[[ 1.45 -1.26  6.49  0.57  3.23]
 [ 0.01 -1.26  0.88 -0.28  0.32]]
->
[[-1.26  6.49]
 [-1.26  0.88]]

[[ 7.40  7.05  0.15]
 [ 3.65  3.25 -0.22]
 [ 4.59  4.50 -0.28]]
->
[[ 7.05  0.15]
 [ 3.25 -0.22]]

[[-7.38 -1.44 -2.31]
 [ 1.17 -2.09 -2.30]
 [ 0.83 -1.41 -4.21]]
->
[[-1.44 -2.31]
 [-2.09 -2.30]]

[[ 1.17 -0.87 -1.14  0.57]
 [ 6.63 -4.77  1.68  5.01]]
->
[[-0.87 -1.14]
 [-4.77  1.68]]

[[ 0.89  4.86 -1.26  6.32]
 [ 0.89 -2.10 -6.22 -2.19]]
->
[[ 4.86 -1.26]
 [-2.10 -6.22]]

[[-2.15 -5.49 -0.32]
 [ 0.45 -1.14 -0.15]
 [ 5.76  1.17 -0.56]
 [-1.47 -1.59  0.02]]
->
[[-5.49 -0.32]
 [-1.14 -0.15]]
---
[[ 6.21 -2.82]
 [-5.34  2.03]
 [ 2.96 -0.29]
 [ 3.48 -2.66]
 [-5.36  3.57]
 [-5.07  1.61]
 [-6.09  3.20]]
->
[[-5.34  2.03]
 [ 3.48 -2.66]
 [-5.07  1.61]]

[[ 6.70 -4.68  7.44]
 [-5.58  7.27 -0.07]
 [ 3.58 -3.74  2.64]
 [ 2.64 -6.49  3.91]
 [-5.41  7.57  7.64]
 [-7.45 -2.06  3.08]]
->
[[-5.58  7.27 -0.07]
 [ 2.64 -6.49  3.91]
 [-7.45 -2.06  3.08]]

[[-3.79  2.45  6.04  0.30]
 [ 1.61 -2.22 -4.14 -1.20]]
->
[[ 1.61 -2.22 -4.14 -1.20]]

[[ 5.49  0.02]
 [ 0.26 -3.67]
 [ 1.00 -0.37]
 [-6.23 -0.57]]
->
[[ 0.26 -3.67]
 [-6.23 -0.57]]

[[-0.49 -3.07]
 [-0.85  3.04]
 [ 0.72  1.48]
 [ 1.74  6.86]
 [ 0.01  0.00]
 [-3.46 -2.15]
 [ 0.00 -0.53]]
->
[[-0.85  3.04]
 [ 1.74  6.86]
 [-3.46 -2.15]]

[[ 0.10  0.28  0.12 -0.21 -0.27  0.33 -0.02 -0.13  0.13]
 [-0.09 -0.10  0.03  0.24  0.15  0.02  0.14  0.06 -0.04]
 [-0.27 -0.29  0.16  0.14  0.03 -0.42  0.01  0.34 -0.27]
 [-4.17 -5.31  0.39  5.44  3.93 -5.79  2.24  4.38 -3.82]]
->
[[-0.09 -0.10  0.03  0.24  0.15  0.02  0.14  0.06 -0.04]
 [-4.17 -5.31  0.39  5.44  3.93 -5.79  2.24  4.38 -3.82]]

[[-2.63  1.10 -0.50  0.26 -4.67 -2.01 -0.12  0.34 -0.02 -0.96]
 [-2.89 -0.61 -6.33  6.24 -3.82 -5.53 -1.00 -4.18  1.44 -2.14]
 [-3.26 -0.18  1.49 -5.01  0.05 -2.53 -4.17  1.22  0.63  1.93]
 [ 1.57  0.05 -7.39  1.70 -1.11  2.14  2.40  0.09 -1.21  2.97]
 [ 5.07 -0.46  0.32  3.62 -0.09  0.94  3.83 -3.13  5.66 -0.12]
 [-0.30 -0.66 -0.89  0.36  0.24 -0.48  1.80  0.73  4.51 -5.91]
 [-1.18  5.38  2.55 -3.56 -0.17  3.89  0.75 -0.58 -1.65  2.78]]
->
[[-2.89 -0.61 -6.33  6.24 -3.82 -5.53 -1.00 -4.18  1.44 -2.14]
 [ 1.57  0.05 -7.39  1.70 -1.11  2.14  2.40  0.09 -1.21  2.97]
 [-0.30 -0.66 -0.89  0.36  0.24 -0.48  1.80  0.73  4.51 -5.91]]

[[ 1.66 -1.64 -2.14 -2.50 -0.12 -3.28]
 [ 0.20  0.17 -2.14 -0.49 -0.12 -6.98]]
->
[[ 0.20  0.17 -2.14 -0.49 -0.12 -6.98]]

[[ 1.32  1.01 -1.38 -2.57 -1.79  0.74 -1.02  0.39  1.08 -1.39]
 [ 3.16  4.22 -1.75 -6.57 -2.25  3.75 -3.46 -0.91  4.32 -1.89]
 [-1.11 -0.51  2.48  0.23  0.66 -0.95  0.32  0.68 -0.80  2.37]
 [ 0.10 -2.07 -1.41  1.05 -1.70 -1.83  1.15  1.43 -1.94 -1.26]
 [-2.26 -0.44  4.72  0.27  2.21 -0.91  0.15  0.48 -0.82  4.44]]
->
[[ 3.16  4.22 -1.75 -6.57 -2.25  3.75 -3.46 -0.91  4.32 -1.89]
 [ 0.10 -2.07 -1.41  1.05 -1.70 -1.83  1.15  1.43 -1.94 -1.26]]
